One vector is turned by the same rotation once a step. Each row is the vector after some number of steps, and that number follows the row.
The counts run from 0 to 1133.
[128 101  82 117 153 139 100  95 139  91 121 113 110 125  83  98 110 170
 186 114 150 164 125 127 184  85 132 141 133  99 105 180 128 162 116 119
 119 145 114 107 106 155 111 121 101 138] | 70
[120 110  97  93 143 140 132 110 110 103 121 148 124 128 126  97 105 163
 201 132 107 137 130 121 175  74 116 153 108 100  94 166 122 115 114 136
  92 148 104  99  78 150 116  88 112 126] | 431
[137  93  87 125 150 139 103  98 141  73 111 102 139  83 113 102 122 170
 150 145 128 155 109 122 196 138 136 117 106 110  92 134 137 146  81 137
 128 152 138 115  91 157 134 130 111 159] | 368
[113  96  78 136 139 144 121  98 128 106 125 141 125 131 106 117 122 192
 194 121 159 146 114 126 164  64 154 138 124 117 102 172 125 157 106 124
 129 156 118  96  88 146  95 103 123 129] | 464
[171 138  90 102 133 148 137 101 137  84 122 134 113  96 125 102 106 165
 189 140  89 155 133 116 189 118 130 120 123  96  95 149 128 136  95 156
 106 128  83 119 105 144 126  97 119 186] | 505
[140  98  84 121 123 125 125  94 145  94 122 140 149  89 140 114 135 178
 168 151 102 162  86  97 178  96 145 130 115 125  92 127 121 149 112 131
 111 131 100  90  80 149 124 118 108 167] | 479
[126  92 102 105 144 132  93  85 160  90 112 119 143  98 121 103 129 178
 153 123 121 171  96 110 166  91 141 146 118 123  91 136 121 163 110 124
 115 125 126  74  82 157 145 119  81 148] | 1119
[137 117  98 136 134 160 128  84 171  73 113 118 145  79 124 115 112 179
 145 135 121 129  95 129 166 125 152 106  90 112  98 139 126 167  76 152
 130 145 136 100 102 149 120 121 103 174] | 953
[153 151 100  99 137 153 129  92 166  88 128 134 118 103 112  85  95 163
 190 117  96 159 134 133 170 111 123 132 113 102  91 159 120 150  93 147
 104 133  93 114 118 145 137 110  92 166] | 44
[120 102 102 121 137 168 108  93 166  92  98 103 138 111  91 103 112 171
 156 117 134 120 105 143 162  89 140 140 103  96 110 170 119 158 104 123
 114 166 134  86  95 146 107 113  89 145] | 362
[140  98  88  97 150 122 108  93 147 102 112 116 140 113 113  85 122 155
 172 123 121 164 126 109 186  86 120 156 108 107  91 160 124 135 119 123
  92 152 106  93  88 160 119 107  97 126] | 825
[ 92  94 102 110 168 137 103  99 120  84 129 135 115 131 124 101 102 181
 179 128 147 140 123 129 166  89 133 145 115 112  89 160 128 139  80 138
 129 145 154 106  72 154 135 100 119 124] | 1107
[112 114  98 140 141 155 134 101 136  71 146 149 129 104 154 117  95 184
 171 154 125 119 100 121 169 112 142 105  93 101  96 133 133 148  67 161
 133 145 138 109  92 144 104 113 123 157] | 491
[136 101 112  75 150 162 126 108 115  85 119 120 109 116 129 110 110 155
 163 144 103 109 110 124 169  91 119 144 128  89 110 155 116 113  90 150
 100 119 123  77  84 138 106  81 112 171] | 509
[161 111  66 136 124 144 138 115 129  88 114 129 129  92 112 116 117 176
 191 154 110 149 102 120 194 117 142 107 125 101 102 142 129 135 102 137
 123 145  88 110 104 144 106 118 135 176] | 292
[116  87  96  77 152 150  98 116 108  81 111 103 109 121 100 105 111 160
 176 135 115 129 109 143 181  96 117 148 140  88 109 163 121 124 109 123
 116 120 129  82  81 144 128 101 113 161] | 722
[104 114  87 107 144 125 115 107 113  93 125 152 132 114 129 102 110 194
 209 137 108 166 121 126 164  99 141 148 117 130  75 146 131 135  96 128
 120 136 125 107  87 156 163 104 117 133] | 727
[135  91  77 101 149 124 115 106 128  96 109 111 128 112 104  96 118 160
 190 132 124 151 125 121 198  94 114 146 118  95 103 165 128 125 125 116
  96 157 109 102  87 160 117 109 109 134] | 1015
[115  85  90 127 150 142 121 107 114  77 126 137 113 122 143 129 122 181
 164 147 142 122  93 114 166  83 155 124 126 108 101 148 124 134  87 149
 129 127 143  86  66 141  93  97 138 157] | 1050
[127  94  91  86 162 124 107 119 127  85 121 107  96 123  99  92 109 154
 195 131 122 153 122 126 186  99 115 138 137  91 105 169 130 143 117 120
 112 124 110 100 101 144 121 120 107 149] | 531
[133 115  96  89 152 151 111 119 111  75 113 106 104 106  99  98 106 177
 195 136 109 145 129 146 178 127 119 139 136  94  94 156 130 126  93 137
 128 124 130 110  95 146 147 102 122 173] | 910
[ 93 132 121  94 144 151 119  97 139  87 138 150 129 131 144 108  93 184
 184 121  98 126 105 128 136  70 137 145 109 118  91 141 114 147  84 140
 114 124 134  79  85 145 142  96  97 143] | 141
[146 105  71 142 135 143 120 103 149  83 118 114 112 111  91 114 119 177
 187 134 143 152 106 124 188 107 148 105 128  96 109 162 127 170 108 124
 128 146  98 106 114 146  95 135 120 167] | 473
[121 134 108  86 125 163 122 125 128  90 110 129 136  99 114  99  94 176
 191 137  72 124 104 144 157 121 122 136 110 100  89 131 119 130 101 127
 109 129 114  90  89 139 153 100 106 176] | 617
[138 108 102 136 137 192 130  81 154  89 114 114 121 116 107 120 116 174
 146 121 146 109 108 134 164  92 153 123 113  95 116 168 114 156  84 146
 127 144 135  85  98 140  88 101 115 174] | 575
[117 129  89 109 136 136 112 121 113  91 115 135 128 109 107 105 102 195
 217 133 100 155 114 139 170 111 132 135 125 121  82 144 132 139 110 117
 121 141 106 111  85 150 155 113 128 145] | 538
[128 123 112  89 142 167 124 110 160  73 124 107 113 101 105 101  96 156
 176 128  95 123  99 142 167 109 114 123 127  79 110 157 114 157 109 135
 109 116 111  86 116 139 110 121  88 185] | 608
[118 127 121 105 145 179 124  97 150  81 130 125 101 130 120 116 100 168
 167 122 120 108 107 135 146  80 138 123 121  90 113 167 110 164  89 145
 120 118 121  74 107 133  95 107  96 171] | 789
[140 137 107  84 131 157 128 104 132  90 124 146 124 101 130 105 108 180
 186 135  69 145 109 129 147 107 132 132 134 119  82 133 120 141  96 144
 113 106 104  89  96 138 154  95 112 187] | 133
[ 96 119 104 111 140 178 112 115 124  85 109 117 128 116  87 109 100 197
 193 124 126 119 104 161 148 103 136 132 121 104  98 162 125 150  97 116
 139 148 140  88  92 144 136 102 112 159] | 731
[122 137 101 109 135 170 127  97 129 105 112 133 121 129  95  99  95 181
 195 106 124 133 132 146 146  78 129 156 116 113 100 181 121 141  98 123
 114 155 113 102  98 145 123  83 115 139] | 249
